In the rows, 128 means zero.
The rows of X fall into 3 groups, and each row is roughly a mix of its group's hidden directions.
X:
[[ 82 163 118 116 125 143 108 145 157 115 162 103]
 [181 105 152 159 138 125 138 131 111 160 103 137]
 [ 94  99 142 114 161 121 146 171 151 135  99 127]
 [126 148 120 142  99  95 141  92  88 141 115  92]
 [130 145 130 173 109 155 140 131 102 115  91 166]
 [142 113 152 161 118 133 153 123 102 107 104 179]
 [156  95 140 124 150  90 150 127 142  87 149 146]
 [102 160 162 142 157 157 135 101  92 128 111 140]
 [195 108 133 126 136 121 155 142 112 151 130 150]
 [190 120 122 165 151 132 144 130 112 116 107 144]
 [120 101 118 125 156 138 123 176 180 130 129 147]
 [ 95 138 155 145 169  90 116 151 132 128 130  95]
 [169 101 132 115  87 116 150 139 144 164 153 124]
 [113 109 129 108 137  93 127 131 134 134 134  59]
 [152 136 135 159 133 155 158 113 101 119 107 177]
 [133 108 128  88 110 137 154  99 133 148 165  90]
 [128 120 123  77 151  98 118 128 142 116 167  97]
 [153 142 106 122  77 130 163 103 106 131 156 121]
 [149 105 108  85 148 106 130 154 159 124 166 128]
 [155 137 124 134 104 148 167 105 111 103 123 176]
 [177 103 126 123 168 144 138 142 144 125 129 169]
 [164 128 164 127 128  91 128 109  95 131 135  87]
 [119 136  91  97  82 116 123 137 147 134 170 114]
 [ 90 156  98 128  74 134 126  99 117 133 125 130]
 [112 134 120 158 128 197 139 118 114 133 108 146]
 [ 95 162 124 163 113 166  91 121 148 126 127 113]
 [181 119 124 159 150 148 139 132 104 130 108 165]
 [171 138 125 164 107 150 130 106 104 123 133 171]
 [ 75 151 115 100  89 135 118 131 149 118 153 125]
 [132  95 141  91 159  81 120 142 151 112 142 115]
 [167 108  99 141 135 162 113  81 115 127 131 148]
 [108 113 133 134 110 133 142  89 101  72 129 150]
 [163 135 161 155 124 150 150 130  93 151 104 156]
 [ 75 108 122 119 130 159 101 127 156 139 155 106]
 [173 139 147 137  97 133 147 109  91 107 151 151]
 [ 89 143 123 115 147 120 106 145 147 168 143  84]
 [152  83 144 107 137 126 165 104 119  86 126 118]
 [ 86 144 154 115 144  72 118 125 119 113 124 106]
 [138  87 121 133  95 137 160  96 101 109  98 141]
 [ 78 176 124 111  99 142 125 139 135 103 144 121]
 [141 142 165 109 181 118 119 134 117 110 168 137]
 [ 90 151 106 117 125 113  94 145 153 164 144 102]
 [110 163 134 146 130 162 102 131 119 119 109 182]
 [100 133 138 108 157  91 108 129 135 141 142  75]
 [142 134 178 168 158 111 136 151 107 135 121 105]
 [125 146 127 117 142 128 123 109  61 165 121 144]
 [172  90 116 134 157 134 122 146 124 168 148 109]
 [117 104 118 118  86 142 130 134 150  76 131 160]
 [136 121 117 129  90 160 165  97 119 108 132 169]
 [153 106 139 142 105 102 167 112  99 119 119  87]
 [107 160  85 115  89 147 134 125 129 151 140  96]
 [ 86 162 133 108 149 113  96  97 125 106 137 152]
 [ 94 103 138 140 123 159 162 115 105 100  94 148]
 [145 102 148 132 165 102  99 160 141 153  98 143]
 [ 79 157 109 118  87 157 108 128 128 132 145 143]
 [ 80 131 142 133 107 149  86 144 141 159 115 149]
 [134 113 124 135 191 143 102 169 141 127 131 118]
 [121 108 102 107 139 108 109 163 168 149 141  92]
 [ 72 121 109 135 103 143  86 106 144 141 127 130]
 [175  94 121 122 155 111 142 113 117 128 113 172]
 [129 131  94 116 123 116 114 168 176 164 134 111]
 [179  92 126 140 119 137 161  97 115 140 128 154]
 [145 135 111 134  91 179 131  90 110 110 148 124]
 [ 87 142  91 141 135 146  83 129 140 104 117 151]
 [178  84 126 139 121  90 132 124 155 139 116 127]
 [149  85 115 117 140 156 129 164 160 103 114 151]
 [132 109  85 101 124 132 135 140 167 167 156 114]
 [184 103 108 132 128 133 122 168 146 159 122 122]
 [134 147  99 124 145 113 112 128 123 188 121  90]
 [136 110 160 159 141 153 131  95  94 115  94 147]
 [122  84 141 152 150 139 143 130 126 121  80 164]
 [113 173 150 151 146 134  82 153 122 153 121 138]
 [ 90 155 160 148 106 145 143  99  99 104 127 145]
 [140 148 114 159 106 156 152 111 107 132 114 180]
 [139 124 150 159 169 140 114 171 127 116  92 144]
 [116 159 128 156 120 175 147 118 115 146 125 174]
 [131 103 152 132 133 154 166 108  88 101 109 154]
 [123 116 126 128 119 134 170  96  74 126  97 142]
 [136 131 126 125  55 117 146 114 116 124 120  97]
 [122 106 151  93 123 115 121 126 133 129 148  63]
 [140 143 154 147 108 105 119 146 115 171 118  80]
 [ 84 108 121  88 128  98 100 128 161 136 143 113]
 [139 153 133 172 153 113 104 156 118 125  98 163]
 [100 108 108  84 104 120 115 129 162 123 155  97]
 [100 153 130 166 116 160 115 145 143 160  92 115]
 [110 145  99 104 153 128  95 138 149 176 135 106]
 [124 125 169 132  91 132 148  97  95  88 128 119]
 [121 145 126 148  99 137 162  87  99 108 125 165]
 [164 119 163 143 168 111 158 109  98 113 122 131]
 [117 143 100 115  79 132 147 105 143  90 142 155]
 [155 135 143 104 156 109 126 102  99 100 173 141]
 [144 151 112 143 167 114  82 133 148 169 132 131]
 [121 136  82 141 129 141  92 164 161 111 147 111]
 [110 162  98 126  77 119 130 115 118 152 122  93]
 [116 136 126 117 158 143 141 146 160  65 132 145]
 [121 139 145 130  81 124 129  90 100 122 112  84]
 [146 125 178 149 154 126 124 157 123 147  88 146]
 [ 78 158  98 117  95 149 126  99 129 140 135 140]
 [ 77 147 133 128 132 143 104 131 120 146 145  75]
 [ 81 157 146  97 156 151 117 161 122 122 139 137]
 [154  87 100 142  89 141 121 118 148 162 149 132]
 [ 63 151 147 146 145 119 105 133 138 120 107 115]
 [143 107 106 126 163 138 115 162 159 110 111 170]
 [157  87 139 153 170 138 122 140 136 152 131  93]
 [120 138 147 168 160 156 137 147 115 113  94 165]
 [ 87 164 132 123  79 154 134 107 109 131 134 141]
 [152 142 132 127 160  91 106 167 154 160 141 136]
 [182  92 129 134 157 101 122 154 141 148 118 131]
 [ 75 129 144 114 139 114 114 124 166  88 111 133]
 [179 124 104 120  96 109 137 106 113 114 161 151]
 [134 129 126  90 123  73 121 150 152 130 155 100]
 [114 162 123  99 178 120 110 139 130 148 161 108]
 [ 88 128 148 128  93 137 160 114 102  85 119 125]
 [109 151 122 109 146  97 113 138 110 140 143  68]
 [124  96 143 119 143 130 147 113 120  62 105 142]
 [147 130 126 112  80 129 175 113  86 129 126 119]
 [135 154 101 109  94 137 136  90  98 115 164 114]
 [ 76 146 107 123  92 162 114 117 141 113 145 142]
 [137 151 120 103 116 116  96 112 142 115 179  91]
 [173 116 118 140  89 148 148  95  97 122 128 146]
 [ 81 157 154  97 133 148 149 109  97 118 136 140]
 [ 95 169 123 119 123 145 136 131 112 117 159  77]
 [105 118 139 119 154 122  90 173 167 127 114 149]
 [153 105 135 130  93 133 154  86  88 105 117 134]
 [192 129 132 129 124 105 163 138 108 141 138 105]
 [106 105 112  87 130  95 124 148 166 116 144 100]]

Here is one row from each group, named. Which group is each of the other rows in?
[117 134 150 112 132  65 150 119  91 112 125 136] | <91>
[ 79 145 149 126 159 145  96 160 152 135 137 125] | <21>
[156 119 141 147 108 123 139 124 143 113  91 187] | <110>

[103 132 134  98 140  94  97 128 137 139 145  74] | <21>
[132 133 104 146  86 153 153  86 125  98 132 152] | <110>
[114 153 156 141 105 167 133 101  96 108 118 160] | <21>
[144 116 121 140 150 109 110 169 168 169 108 135] | <91>
[132 151 155 165 162 113 139 112  88 115 101 144] | <21>
[ 83 150 133 123 178 151 111 152 148 126 145 127] | <91>
[115 142 138 136  71 128 144  91  92 115 123 112] | <21>
[152  76 130  96 140  87 152 142 135 117 126 140] | <91>
[129  95 141 162 128 143 148 127 118 131  74 161] | <91>
[111 131 137  98 154  80 111 155 155 139 137  96] | <91>
[103 128 161 124 130 171 147 103 111  89 122 154] | <21>
